In the data rows, 128 means zero.
What is the hidden score of each row? Scores go from 0 to 40, and 20 is about the middle. The score is a weighted sum of the row's numbers plus the product of two more (or one squared), each taken from its middle value.
np.array([160, 135, 137, 171, 157, 102, 120, 87, 104, 141, 147, 104, 135, 115, 143, 94]) -> 30
np.array([141, 118, 125, 125, 109, 96, 133, 75, 141, 97, 143, 144, 123, 155, 92, 186]) -> 11
np.array([121, 111, 131, 94, 99, 155, 128, 131, 160, 179, 108, 93, 139, 109, 163, 123]) -> 26
np.array([152, 138, 100, 158, 131, 128, 148, 147, 131, 103, 153, 131, 101, 122, 170, 106]) -> 17
np.array([158, 141, 122, 130, 147, 112, 109, 93, 133, 115, 127, 115, 141, 170, 78, 126]) -> 26
np.array([103, 134, 195, 80, 77, 143, 134, 127, 178, 143, 60, 55, 190, 116, 122, 128]) -> 25
np.array([128, 182, 128, 74, 143, 114, 130, 112, 131, 149, 84, 192, 162, 201, 82, 140]) -> 23
np.array([87, 102, 172, 159, 168, 176, 144, 135, 143, 130, 161, 102, 139, 114, 154, 107]) -> 31
np.array([147, 135, 109, 131, 142, 162, 127, 129, 121, 127, 157, 135, 158, 122, 121, 103]) -> 20
np.array([74, 89, 168, 124, 132, 154, 169, 155, 128, 120, 138, 105, 134, 67, 205, 123]) -> 20
np.array([150, 181, 115, 151, 121, 128, 120, 115, 94, 114, 161, 127, 140, 114, 103, 91]) -> 19
np.array([85, 105, 128, 142, 90, 159, 148, 92, 140, 111, 145, 104, 119, 73, 205, 98]) -> 22
np.array([174, 150, 89, 158, 128, 147, 113, 130, 84, 129, 125, 132, 127, 146, 124, 113]) -> 17
np.array([114, 148, 107, 46, 115, 124, 124, 65, 137, 149, 130, 144, 147, 188, 93, 136]) -> 30
np.array([156, 140, 73, 149, 132, 114, 120, 112, 116, 127, 148, 154, 167, 143, 124, 127]) -> 16
np.array([140, 135, 100, 102, 179, 129, 117, 153, 144, 128, 148, 166, 100, 151, 120, 116]) -> 22
np.array([168, 141, 138, 184, 122, 88, 112, 117, 67, 114, 181, 121, 127, 110, 98, 102]) -> 19
np.array([169, 126, 101, 143, 140, 142, 129, 116, 94, 123, 166, 129, 165, 124, 134, 100]) -> 19
np.array([138, 120, 125, 135, 134, 131, 91, 131, 98, 115, 148, 156, 102, 121, 138, 156]) -> 26
np.array([130, 189, 110, 153, 160, 122, 124, 138, 117, 120, 150, 112, 154, 100, 147, 98]) -> 19
np.array([94, 107, 107, 137, 117, 146, 122, 83, 125, 124, 167, 144, 182, 108, 156, 104]) -> 17
np.array([155, 171, 119, 107, 118, 162, 100, 128, 137, 184, 90, 108, 171, 104, 139, 147]) -> 26
np.array([55, 96, 202, 76, 58, 121, 129, 123, 162, 137, 105, 56, 160, 81, 101, 78]) -> 25
np.array([135, 164, 128, 56, 114, 51, 100, 69, 157, 118, 72, 128, 143, 208, 76, 143]) -> 28
np.array([87, 98, 184, 123, 130, 92, 178, 119, 88, 68, 120, 172, 72, 166, 79, 154]) -> 11
np.array([149, 167, 131, 147, 75, 171, 106, 129, 130, 184, 79, 108, 141, 109, 140, 138]) -> 19
np.array([41, 59, 214, 104, 155, 145, 193, 130, 145, 76, 122, 114, 99, 89, 131, 116]) -> 23
np.array([124, 126, 121, 138, 100, 127, 159, 170, 74, 115, 132, 176, 49, 154, 134, 151]) -> 31
np.array([140, 144, 134, 112, 123, 115, 107, 90, 106, 105, 149, 184, 114, 175, 109, 142]) -> 29
np.array([137, 115, 171, 113, 56, 115, 139, 112, 154, 166, 101, 83, 137, 96, 161, 124]) -> 25
np.array([151, 124, 143, 115, 110, 150, 84, 159, 141, 206, 122, 120, 175, 107, 132, 143]) -> 25
np.array([83, 94, 131, 138, 180, 114, 157, 146, 150, 65, 94, 137, 72, 154, 102, 140]) -> 16
np.array([106, 131, 188, 64, 60, 135, 120, 116, 160, 154, 97, 58, 213, 101, 118, 81]) -> 27
np.array([146, 151, 114, 146, 114, 90, 163, 80, 111, 129, 181, 150, 124, 148, 99, 96]) -> 12
np.array([150, 135, 92, 156, 148, 126, 136, 86, 121, 124, 141, 143, 145, 109, 150, 95]) -> 22
np.array([196, 103, 87, 163, 101, 94, 107, 139, 85, 131, 132, 105, 142, 114, 133, 135]) -> 17
np.array([143, 131, 92, 141, 136, 132, 133, 109, 124, 114, 129, 159, 175, 131, 118, 125]) -> 17
np.array([167, 129, 123, 169, 102, 134, 126, 138, 86, 137, 213, 139, 87, 98, 110, 95]) -> 15
np.array([133, 135, 128, 153, 141, 104, 135, 170, 103, 140, 109, 138, 66, 179, 124, 100]) -> 17
np.array([118, 143, 134, 153, 164, 124, 117, 173, 128, 148, 108, 166, 123, 142, 184, 134]) -> 23
np.array([136, 163, 95, 140, 143, 57, 107, 137, 106, 136, 116, 201, 119, 140, 146, 135]) -> 33
np.array([146, 130, 130, 153, 127, 127, 127, 141, 71, 129, 123, 87, 116, 125, 133, 102]) -> 19
np.array([113, 111, 113, 131, 182, 130, 111, 155, 188, 130, 156, 160, 95, 120, 138, 157]) -> 22
np.array([141, 126, 137, 153, 128, 139, 126, 119, 105, 124, 155, 149, 128, 112, 120, 103]) -> 22
np.array([154, 116, 118, 158, 128, 161, 159, 148, 95, 141, 153, 114, 152, 91, 114, 102]) -> 14
np.array([122, 138, 121, 132, 159, 131, 113, 146, 140, 141, 126, 171, 91, 138, 153, 117]) -> 29
np.array([132, 159, 103, 107, 121, 130, 78, 130, 183, 199, 37, 148, 182, 142, 148, 193]) -> 25
np.array([139, 98, 124, 154, 132, 145, 154, 136, 147, 98, 114, 148, 81, 104, 142, 153]) -> 16
np.array([120, 94, 84, 147, 163, 174, 126, 169, 101, 98, 103, 163, 115, 147, 161, 137]) -> 12
np.array([135, 128, 115, 164, 159, 137, 91, 171, 104, 142, 162, 142, 137, 114, 147, 130]) -> 23
np.array([132, 130, 141, 143, 108, 128, 144, 88, 119, 113, 158, 79, 126, 97, 123, 121]) -> 14
np.array([127, 76, 143, 109, 129, 149, 167, 130, 172, 99, 144, 92, 88, 83, 174, 161]) -> 19
np.array([158, 103, 144, 165, 144, 128, 99, 113, 100, 117, 135, 122, 141, 116, 99, 116]) -> 33
np.array([90, 129, 206, 64, 102, 181, 120, 106, 144, 143, 98, 91, 187, 118, 103, 116]) -> 31
np.array([100, 107, 153, 142, 122, 179, 140, 145, 176, 135, 196, 94, 159, 76, 191, 131]) -> 11
np.array([131, 140, 66, 146, 118, 133, 146, 112, 171, 132, 171, 149, 139, 109, 176, 100]) -> 22
np.array([157, 132, 118, 142, 130, 153, 152, 106, 107, 145, 164, 91, 131, 107, 163, 71]) -> 19
np.array([101, 121, 156, 156, 150, 120, 157, 158, 125, 93, 160, 130, 105, 128, 125, 135]) -> 11
np.array([90, 52, 153, 100, 113, 97, 176, 178, 91, 49, 118, 166, 90, 157, 61, 155]) -> 9
np.array([151, 135, 128, 148, 121, 196, 170, 128, 88, 154, 123, 81, 117, 97, 158, 118]) -> 13
np.array([168, 139, 104, 122, 154, 91, 157, 107, 165, 152, 148, 149, 121, 131, 142, 150]) -> 11
np.array([137, 138, 102, 76, 151, 87, 82, 137, 138, 118, 99, 162, 124, 185, 106, 152]) -> 31
np.array([132, 153, 114, 104, 123, 102, 116, 102, 138, 145, 120, 106, 126, 155, 92, 166]) -> 17
np.array([128, 121, 116, 154, 178, 136, 126, 121, 124, 114, 182, 182, 130, 142, 133, 69]) -> 25
np.array([60, 114, 175, 70, 126, 99, 170, 112, 150, 95, 66, 93, 80, 179, 56, 94]) -> 19
np.array([156, 86, 136, 111, 119, 85, 109, 141, 100, 126, 89, 141, 98, 173, 77, 86]) -> 29
np.array([100, 92, 149, 53, 136, 81, 150, 92, 190, 129, 82, 177, 105, 209, 55, 131]) -> 25
np.array([32, 45, 195, 139, 140, 143, 213, 136, 126, 46, 154, 171, 75, 97, 147, 141]) -> 9
np.array([75, 128, 85, 187, 163, 113, 162, 155, 180, 132, 162, 168, 116, 130, 163, 159]) -> 4
np.array([175, 150, 95, 140, 140, 110, 89, 121, 128, 127, 117, 110, 138, 150, 126, 123]) -> 25
np.array([164, 134, 136, 172, 116, 89, 118, 106, 100, 122, 122, 128, 115, 134, 132, 111]) -> 21
np.array([83, 90, 182, 78, 46, 117, 155, 157, 209, 132, 97, 58, 152, 85, 114, 78]) -> 15
np.array([122, 139, 153, 117, 96, 137, 129, 107, 174, 148, 158, 101, 179, 110, 138, 107]) -> 16
np.array([82, 103, 145, 154, 156, 158, 138, 145, 152, 94, 145, 113, 142, 65, 158, 105]) -> 25
np.array([92, 100, 123, 140, 181, 73, 135, 133, 121, 121, 141, 147, 117, 160, 139, 144]) -> 20
np.array([137, 208, 110, 105, 97, 142, 88, 152, 163, 212, 69, 104, 120, 119, 166, 139]) -> 35
np.array([184, 80, 75, 168, 167, 109, 117, 96, 88, 100, 191, 144, 142, 124, 143, 115]) -> 21
np.array([146, 154, 103, 110, 173, 64, 124, 131, 202, 151, 83, 99, 164, 205, 97, 156]) -> 27
np.array([128, 143, 105, 136, 165, 102, 125, 127, 151, 97, 197, 163, 158, 149, 132, 126]) -> 10
np.array([129, 121, 194, 91, 60, 146, 90, 88, 167, 159, 101, 72, 184, 109, 103, 110]) -> 31
np.array([113, 184, 112, 103, 173, 105, 104, 128, 180, 142, 44, 155, 126, 191, 124, 173]) -> 25
np.array([144, 131, 126, 168, 173, 160, 108, 176, 59, 146, 144, 121, 128, 128, 144, 166]) -> 20
np.array([156, 106, 125, 175, 162, 93, 118, 141, 105, 131, 148, 136, 131, 127, 114, 144]) -> 25
np.array([127, 135, 175, 101, 61, 138, 136, 129, 141, 135, 145, 54, 143, 81, 127, 100]) -> 18
np.array([156, 139, 112, 92, 183, 83, 75, 136, 145, 177, 135, 123, 170, 148, 151, 181]) -> 27
np.array([173, 110, 86, 148, 128, 148, 109, 96, 119, 141, 185, 142, 130, 117, 114, 107]) -> 22
np.array([148, 153, 152, 157, 150, 100, 105, 165, 85, 145, 141, 149, 99, 111, 94, 87]) -> 24
np.array([91, 69, 159, 96, 151, 111, 151, 115, 91, 71, 93, 125, 81, 181, 80, 115]) -> 14
np.array([170, 141, 95, 170, 143, 114, 151, 125, 105, 143, 131, 149, 153, 119, 140, 112]) -> 16
np.array([148, 130, 130, 168, 131, 127, 129, 156, 80, 137, 133, 124, 69, 115, 143, 135]) -> 19
np.array([173, 143, 108, 145, 158, 125, 107, 110, 125, 126, 151, 170, 150, 157, 174, 108]) -> 26
np.array([71, 73, 148, 113, 120, 138, 143, 92, 104, 125, 150, 95, 141, 68, 173, 80]) -> 22
np.array([105, 187, 115, 152, 165, 120, 109, 111, 115, 101, 89, 158, 85, 176, 96, 129]) -> 14
np.array([151, 124, 116, 104, 99, 143, 82, 197, 163, 189, 112, 79, 174, 116, 119, 120]) -> 18
np.array([128, 143, 116, 111, 158, 95, 136, 109, 108, 92, 155, 158, 111, 137, 120, 127]) -> 25
np.array([123, 146, 138, 109, 150, 104, 116, 102, 123, 116, 92, 185, 113, 179, 84, 131]) -> 26
np.array([113, 139, 162, 146, 142, 123, 179, 115, 125, 103, 168, 94, 124, 142, 117, 123]) -> 8
np.array([116, 129, 140, 102, 106, 83, 130, 90, 147, 124, 100, 139, 122, 158, 86, 106]) -> 24
np.array([139, 142, 163, 154, 152, 154, 165, 89, 135, 92, 182, 175, 130, 108, 133, 130]) -> 16
np.array([38, 92, 207, 81, 112, 126, 203, 140, 187, 63, 103, 104, 113, 91, 187, 123]) -> 21
np.array([154, 161, 140, 162, 76, 113, 93, 152, 138, 182, 96, 96, 168, 107, 106, 117]) -> 22
np.array([121, 188, 97, 93, 168, 89, 86, 129, 152, 161, 90, 111, 164, 178, 111, 142]) -> 27
np.array([129, 177, 107, 103, 106, 138, 105, 80, 202, 134, 90, 114, 148, 160, 121, 107]) -> 24
np.array([173, 156, 90, 164, 142, 117, 120, 139, 115, 136, 154, 128, 116, 137, 136, 153]) -> 13
np.array([95, 123, 161, 130, 146, 143, 176, 86, 111, 95, 168, 151, 122, 135, 144, 109]) -> 17
np.array([147, 92, 152, 81, 117, 142, 103, 111, 160, 123, 123, 67, 169, 113, 105, 111]) -> 33
np.array([75, 78, 178, 97, 108, 110, 118, 169, 103, 65, 111, 152, 71, 150, 73, 127]) -> 21
np.array([125, 143, 112, 159, 119, 133, 141, 88, 102, 130, 162, 114, 129, 121, 109, 116]) -> 10
np.array([136, 148, 101, 124, 149, 138, 96, 152, 128, 129, 89, 127, 89, 122, 158, 132]) -> 29
np.array([127, 180, 112, 118, 109, 156, 128, 110, 148, 137, 140, 83, 155, 66, 183, 121]) -> 27
np.array([139, 92, 122, 167, 141, 112, 156, 108, 83, 122, 164, 157, 105, 120, 138, 138]) -> 14
np.array([45, 99, 161, 150, 119, 178, 218, 142, 130, 59, 138, 123, 102, 68, 137, 107]) -> 4
np.array([148, 81, 186, 158, 129, 95, 119, 105, 54, 83, 126, 133, 94, 149, 110, 127]) -> 19
np.array([97, 87, 169, 136, 92, 145, 188, 104, 125, 109, 161, 82, 143, 76, 158, 81]) -> 14
np.array([151, 138, 122, 146, 143, 169, 140, 107, 118, 115, 195, 159, 152, 132, 126, 114]) -> 15
np.array([208, 147, 109, 141, 133, 110, 125, 110, 118, 140, 80, 97, 164, 145, 151, 172]) -> 20
np.array([159, 159, 104, 183, 111, 124, 147, 113, 108, 112, 184, 147, 132, 138, 99, 115]) -> 6
np.array([170, 154, 95, 90, 144, 91, 120, 93, 193, 183, 88, 141, 129, 185, 72, 158]) -> 21
np.array([163, 155, 96, 141, 141, 117, 112, 118, 115, 134, 115, 115, 168, 167, 107, 121]) -> 22
np.array([164, 162, 101, 93, 170, 104, 100, 145, 138, 126, 93, 139, 136, 167, 95, 140]) -> 27
np.array([143, 139, 67, 85, 174, 128, 154, 95, 176, 126, 106, 164, 135, 179, 143, 162]) -> 21
np.array([183, 150, 111, 144, 136, 104, 152, 109, 128, 117, 185, 124, 107, 132, 105, 124]) -> 6
np.array([47, 85, 167, 120, 129, 139, 204, 180, 113, 78, 110, 148, 82, 124, 154, 101]) -> 15
np.array([96, 127, 112, 146, 162, 143, 101, 168, 148, 129, 133, 169, 140, 121, 165, 143]) -> 23
np.array([134, 128, 122, 51, 90, 72, 135, 89, 125, 101, 104, 129, 117, 227, 67, 125]) -> 25
np.array([110, 111, 150, 175, 96, 136, 173, 134, 139, 104, 150, 154, 126, 121, 96, 78]) -> 10
np.array([94, 112, 143, 143, 90, 118, 167, 119, 145, 102, 129, 99, 141, 61, 144, 118]) -> 13
np.array([137, 127, 93, 148, 168, 120, 115, 111, 128, 138, 151, 129, 174, 121, 140, 153]) -> 21
np.array([141, 107, 109, 105, 122, 103, 173, 115, 122, 86, 145, 165, 148, 199, 91, 120]) -> 9
np.array([160, 206, 142, 105, 124, 146, 40, 158, 164, 195, 62, 86, 152, 101, 131, 154]) -> 37
np.array([115, 139, 113, 141, 127, 134, 127, 132, 122, 110, 136, 168, 52, 167, 103, 109]) -> 22
np.array([155, 144, 89, 137, 116, 138, 134, 90, 145, 118, 122, 148, 130, 123, 156, 86]) -> 28
np.array([139, 136, 127, 125, 113, 150, 195, 149, 116, 99, 159, 169, 99, 108, 115, 131]) -> 11
np.array([134, 140, 96, 143, 154, 116, 178, 119, 135, 94, 153, 144, 137, 110, 181, 151]) -> 13
np.array([140, 144, 108, 156, 114, 103, 73, 130, 124, 119, 152, 130, 124, 140, 83, 113]) -> 21
np.array([68, 86, 172, 95, 122, 177, 206, 160, 124, 54, 173, 136, 110, 93, 140, 112]) -> 12
np.array([135, 104, 148, 160, 114, 150, 148, 152, 119, 125, 149, 126, 76, 121, 119, 127]) -> 13
np.array([127, 148, 128, 142, 150, 114, 119, 102, 96, 147, 108, 131, 101, 145, 71, 86]) -> 26
np.array([181, 107, 125, 150, 158, 108, 101, 119, 125, 111, 132, 124, 144, 132, 129, 133]) -> 31
np.array([165, 129, 153, 131, 103, 132, 42, 173, 139, 205, 123, 105, 184, 109, 167, 164]) -> 29
np.array([168, 141, 126, 114, 137, 74, 71, 114, 162, 150, 94, 104, 133, 177, 91, 180]) -> 29
np.array([93, 118, 139, 123, 64, 146, 165, 95, 144, 88, 146, 144, 121, 124, 97, 93]) -> 16
np.array([121, 105, 118, 153, 107, 114, 131, 85, 103, 129, 164, 109, 115, 126, 119, 100]) -> 13
np.array([120, 91, 135, 161, 85, 157, 136, 141, 116, 137, 140, 87, 138, 74, 170, 100]) -> 16
np.array([121, 77, 162, 101, 156, 87, 128, 143, 128, 82, 81, 174, 114, 177, 96, 104]) -> 33
np.array([124, 116, 120, 114, 156, 118, 158, 103, 122, 109, 128, 169, 121, 129, 138, 127]) -> 24
np.array([95, 44, 118, 149, 144, 129, 145, 141, 116, 81, 137, 119, 93, 106, 140, 122]) -> 10
np.array([169, 153, 91, 149, 139, 125, 122, 86, 68, 97, 151, 132, 132, 125, 148, 106]) -> 21
np.array([111, 138, 154, 174, 126, 140, 163, 133, 105, 136, 135, 52, 167, 66, 157, 122]) -> 17
np.array([179, 142, 80, 169, 137, 151, 114, 104, 107, 116, 152, 143, 152, 109, 135, 112]) -> 19
np.array([73, 87, 167, 119, 117, 98, 122, 95, 159, 76, 113, 128, 126, 111, 118, 141]) -> 15
np.array([152, 155, 106, 86, 105, 173, 96, 134, 128, 204, 115, 78, 156, 102, 170, 188]) -> 28
np.array([149, 159, 100, 145, 150, 129, 100, 170, 123, 141, 146, 130, 115, 143, 121, 152]) -> 15
np.array([112, 116, 173, 57, 58, 161, 115, 122, 161, 152, 85, 105, 149, 87, 108, 144]) -> 31
np.array([59, 78, 202, 78, 83, 162, 152, 122, 169, 97, 122, 92, 165, 84, 136, 100]) -> 23
np.array([161, 157, 66, 189, 122, 108, 158, 104, 145, 109, 163, 161, 156, 117, 135, 125]) -> 7
np.array([153, 109, 105, 160, 134, 174, 142, 149, 76, 135, 143, 142, 85, 124, 135, 151]) -> 13
np.array([97, 118, 120, 53, 135, 80, 156, 88, 158, 121, 85, 149, 130, 208, 89, 165]) -> 19
np.array([174, 155, 93, 129, 155, 111, 103, 98, 115, 130, 153, 79, 159, 131, 119, 96]) -> 26
np.array([137, 70, 115, 139, 177, 158, 144, 208, 108, 99, 123, 156, 116, 123, 142, 93]) -> 24
np.array([180, 139, 140, 125, 124, 124, 88, 166, 133, 149, 144, 116, 174, 124, 129, 135]) -> 17
np.array([142, 151, 132, 97, 151, 69, 105, 102, 145, 87, 97, 204, 127, 198, 22, 120]) -> 30
np.array([170, 148, 83, 146, 129, 122, 119, 115, 120, 116, 160, 150, 140, 133, 122, 100]) -> 20
np.array([154, 164, 106, 131, 108, 103, 79, 103, 98, 110, 148, 195, 135, 138, 124, 158]) -> 36
np.array([119, 126, 155, 103, 159, 129, 164, 116, 138, 78, 121, 137, 139, 135, 134, 117]) -> 22
np.array([135, 131, 131, 87, 97, 130, 86, 86, 131, 161, 122, 125, 143, 118, 110, 140]) -> 31
np.array([166, 146, 142, 97, 94, 158, 72, 116, 134, 193, 103, 86, 160, 94, 166, 161]) -> 33
np.array([180, 121, 92, 170, 124, 137, 137, 103, 107, 125, 143, 150, 129, 125, 177, 105]) -> 22
np.array([120, 138, 137, 130, 138, 96, 124, 107, 102, 88, 146, 147, 108, 141, 99, 98]) -> 23
np.array([154, 178, 155, 134, 67, 151, 117, 131, 120, 194, 85, 60, 180, 69, 114, 146]) -> 18
np.array([202, 119, 114, 124, 124, 97, 120, 154, 45, 162, 142, 107, 156, 131, 116, 177]) -> 14
np.array([142, 122, 148, 157, 101, 157, 162, 152, 81, 162, 131, 114, 128, 129, 97, 114]) -> 10
np.array([111, 134, 186, 88, 100, 99, 145, 116, 118, 83, 99, 150, 106, 148, 82, 114]) -> 26
np.array([19, 69, 157, 100, 136, 212, 138, 154, 166, 67, 123, 86, 76, 95, 142, 113]) -> 7
np.array([147, 141, 120, 140, 136, 129, 94, 136, 97, 114, 163, 152, 121, 150, 111, 82]) -> 25
np.array([134, 115, 95, 130, 132, 66, 136, 109, 142, 146, 145, 174, 147, 152, 133, 137]) -> 19
np.array([132, 119, 132, 87, 114, 163, 111, 140, 135, 160, 124, 75, 187, 126, 139, 112]) -> 24
np.array([72, 91, 128, 129, 136, 132, 174, 138, 137, 96, 163, 112, 104, 69, 190, 130]) -> 19
np.array([185, 158, 89, 106, 189, 101, 71, 134, 150, 157, 145, 139, 148, 143, 127, 157]) -> 27
np.array([150, 121, 90, 126, 137, 119, 124, 115, 131, 142, 92, 137, 140, 181, 83, 138]) -> 18
np.array([119, 91, 130, 98, 131, 157, 166, 94, 125, 102, 151, 131, 170, 99, 168, 110]) -> 23
np.array([100, 112, 145, 165, 155, 171, 149, 123, 116, 129, 144, 85, 140, 84, 145, 99]) -> 24
